One turn sends every row of this set to another row. A few are shown first. Where does it send the rows asked after them?
ros: [  0  -9  -7   8  -1 -17 -16   4  -8   2 -33 -18 -12   9 -20 -10  13  21
   4 -24   9   2  12   6  11   3  -2  20   9  -7  -8   7  -1  -3   5]
gubot: [ -4 -19 -18   9  19  -2 -16  -1  -3   7 -34  -5 -25  19  -5   1  -2  22
   0   1  -7   0  13   8   2  -5   8  11  -1 -11   3   5  -7   8  12]
Dated: [  5  12  -3   1  -6   3 -11  -4  14   6 -15  -9 -22  14 -18   9  15  14
  14   3 -11  10  14  -2   5  21  -5   9  14   0   5  11  -4  -8  15]
Nofom: [ -9 -21   3 -14   4   0 -12   9   4   6 -16 -13  -5  14 -10  -8  -9  18
  -5  -9  10   1  -1  -6 -14  -2   6  -5  17  -6  10  19 -12  -6  14]
nirin: [-14  -1  -9   4 -18   9 -12 -13  -2  -6 -16  -1  -6  10  -4  13  22  -1
  -2 -15  -2   8  17 -18   5   6   3   6  14  -5  12  -1  -1 -11   9]
sifi: [ -1   2 -13 -12   6  11 -17   3   0  12 -24 -22  -2   8 -15  -2  10  25
   8  16  -3   4   8  -2   7  10   3  -1  -2  -3  15  -2   2   3  23]
kile: [ -3 -13   6  -4  -3  -5 -14  17   7   0 -15 -16  10  10  -2  -3   3  11
   3  -3   8  -6   0  -2  -6   1   1  -2  14  -2   7  26 -25  -4   6]
pebit: [  0  -1 -15  -9 -12  10  -9 -12   3   1 -12  -1 -27   7 -18  -3  17  19
   0  -2  -5  14  17  -4  -4   1   1  15  12  -6   8  -4   4   5  16]
Zep: [  0 -25  -7  -2 -14   1 -14  12   4  -6  -3 -15   5  14   1   0  13  -5
 -12 -23   3   9  12  -9  12  -4   1  16  11 -15  -7   7   4  -9   5]
Litur: [ -1 -16  10  10   5  -6  -9  -3   5   5 -17  -8  -4   2  -3   0   6  -1
 -18   4  -2  10   1   1  22  -4  15  12   1  -4   4   5   3  -8  -7]
gedoz: [ 15  -8  -3   1  19  -1  -8 -10 -11 -14  -5 -19  -9  14 -14   2  -4  13
  14   2   2   7  -1  -3  -3  -9  -6  12   0  -7  -1   6   5 -10  20]
Lodos: [ -5 -19 -23  -4  -6  15 -20  -8  -6 -15 -15  -5 -11   2  -3  -3  16  14
 -10   0  -2  12   5   1  10 -21   1  16   3 -16  -1  -3   2   3   8]
zan: [  3  -9   5  24   7  -4 -12  -4   5  -2 -21  -4  -4   2  -7   3   5   1
  -3   2  -8  14  -7   7  13  -3   7  10  -1  -2  13   8 -14  -9   2]
sopu: [ 11 -10  -1  -2   0 -15 -19  21  -5  -3 -19 -28  -2   8 -24  -6  10  19
   4  -9  11  -4  11   3  17   0  -3  14   6 -11 -13  10   3   0   5]
mava: [ 10  -2   4   2   2 -10 -19  17  -4 -13 -23 -26  -4  10 -25  -5  10  17
   6 -10  14   1   7   0  16   7  -2  15  17  -6 -13   5   5  -4   6]
sig: [ -7 -27 -17   1  -4  -1 -38   1  12  16 -19 -15 -11  12  -2  -7   2  10
  -3  -2   9   7  18 -12   8  11  -2   4  10 -17  -4   1 -14   5   9]
nisin: [ -2  -5   4   2 -10   4 -20  20  10 -19 -20  -1 -17  19 -17   3  20  23
   2   1  -9   0  -2   5  13  -7  -2  11   7  -4   3  22  -4   2   6]
fude: [  3 -19   0   6  11   4 -19   2  -6  -6 -23 -17  -2  27  -3  -7  -6   4
 -12  -6  12  -6   5 -13  19  -9  -5  -7  -3 -12  -6   0   7  -1  17]
gadis: [  8  -6  -4   1  14  14 -24   5   9   4  -5  -4  -5  14  -7  -8  -3  22
   6  17  -9  -4   5   0   9 -12  -4   1   0 -16   2   9 -20   7   9]
mevok: [-11   0   2  -9  -3  15 -11   2 -11   2 -19 -14  16  11  -3   6  15  10
 -10  -4   7 -10  23 -12  18   4   1  -5   9  -8  11  -3   4  -9  10]
dul: [ -6 -13 -13  -1 -10  -6  -9  -9  12 -12  -9  -3 -14  24   0  -1  16  13
   0  -4  -1  12  12   3  -5   0  10  18   9  -3  -4  29 -13   6   8]
kar: [  0 -15 -15   1  -9   5 -32  16   3 -14  -5 -21   4  17  -9   1  18   9
  18  -9   7  10  -8 -14   2  -1  -5   9   2 -11   7   9  -3  -9  20]
Vemen: [ -2  -9   1  -6   1   6 -18  -8  -3 -12 -16  -3 -21  27  -4  -4   2  21
  -4  -8   3  -7  26  -3   8  -2 -13   9  22 -14 -18  10  -4   2   8]
gese: [-14 -25  -6  -1  -5   4 -16  -5   4 -12 -32 -10 -15  23  10  10  12  -1
  -8   4   1   2   1 -16   6   5  -1   1   8   1   7  12   5 -11  15]
razi: [ 14  -6 -12   2  19   8  -8 -12  -7 -13 -10 -22  -1   6 -16   1  -4  10
  16   2   3   8  -4  -6  -2 -10  -9   8   3 -10  -1   3  -2 -11  13]
Rig: [ -2 -13  -8   5 -11 -10 -18  -2  12 -14 -13  -2 -18  23  -3   1  21  15
  -1  -3  -2   8   5   5  -2  -1   3  16   8  -2  -5  29 -14   8   9]
rizo: [  0 -24 -15   5  21   3 -18   1   0   6 -29  -4 -24  18  -4   1  -3  22
   0   4  -9  -1   6   7   2  -8  -1   7  -4 -11   2   7 -12   7  14]
Luve: [  5   9  -3   1 -16  12 -17  -4  10   0   5  -2   9   0 -13   4  16   8
   9 -11   2   7  15  -9   6  -2  -6   5  16 -13   8  -2 -10  -6   8]
Vali: [ -3  -3 -13 -17   8  11 -14   0  -2  16 -27 -21 -10  10 -13  -4   9  25
   0  11   0   2  19  -1  13  10   1  -1   2  -4  12  -4   5   0  24]
vuz: [  4  -8   8  17   7  -5 -13  -6   6  -2 -29  -5  -1   3  -7   6   8   1
  -1   8  -9   7  -4   7  14  -2  -2   3   1  -2  11  16  -9  -9  -5]
Pib: [ -4  -5  -5 -20   2   8 -10  -3  -2  14 -24 -11 -17  19  -9  -6   7  22
  -6   9  -1  -6  30   1  13  11  -4   2  14  -7   0  -1   5   0  17]
kurab: [-15  -8 -11 -11  -6   9 -20  -6  -3  13 -19 -15  12   9   2  -1  11   5
  -6  -4   7  -4  27 -13  18  10   3  -5   8 -13   9  -5  -5  -5  13]
gil: [ -4   5  -5   1 -20  12 -14  -8   3   2  -1   0   4   3 -10   8  20   4
   2 -15   2   8  19 -14   2   3  -1  10  14 -10   9  -2  -9  -7   5]
rumef: [  3 -21  -1   1   9   2 -16   1  -8   1 -23 -14  -3  25   0  -9  -8   4
 -13  -8  12  -8  10 -12   7  -9  -3  -7   0 -12  -1  -2  11   0  20]
Debi: [ -6   5   7  -2  -1  15 -12   9 -13  -2 -21 -12  14  13 -12   9  15  13
  -3   1   1  -9  16  -7  20  -2  -4  -6  10  -6  10  -4   5 -11  10]
latuv: [  4   6  -8  -4  -8   6  -8 -12  10   7 -15  -4 -28  12 -18   4  15  17
  10  -1  -8  12  18  -2   0  14  -2  12  14   2   7   4  -2  -4  16]
butag: [  9  -6   4  19  12   2 -26   4   1  -3 -20 -16   0  27  -2   0   6   2
  10   1   2  -5   9 -14  28   8 -10   6  -3  -9  -6   2  -2 -11  12]
vokov: [  1 -26  -8   0  -9   2 -22  15   4 -13   2 -18   3  15   3   3  14   0
  -4 -20   8   7   8 -11   9  -6   0  17  12 -14  -9   7  -3  -7   8]
pame: [  0 -14   5  -9  -2  -5 -25  18   6   1 -12 -16   8   3  -6  -2   5  15
   5   4   7   1   0   2 -11   3   2   0  20  -7   7  21 -18  -2   6]
Ripi: [  6 -11 -10  -4  11  -2  -4 -20 -12  -8   0 -17   0  12   4   0   6   8
  12  -1   6   4   6  -5 -10 -10  -2  18   6  -5  -6  11  -2 -11  11]

kurab turns into Pib
Vemen turns into Lodos
gubot turns into dul
And these:
mava turns into razi
latuv turns into gil
Ripi turns into Litur
Debi turns into sifi
nisin turns into kar
Rig turns into vokov
sopu turns into gedoz

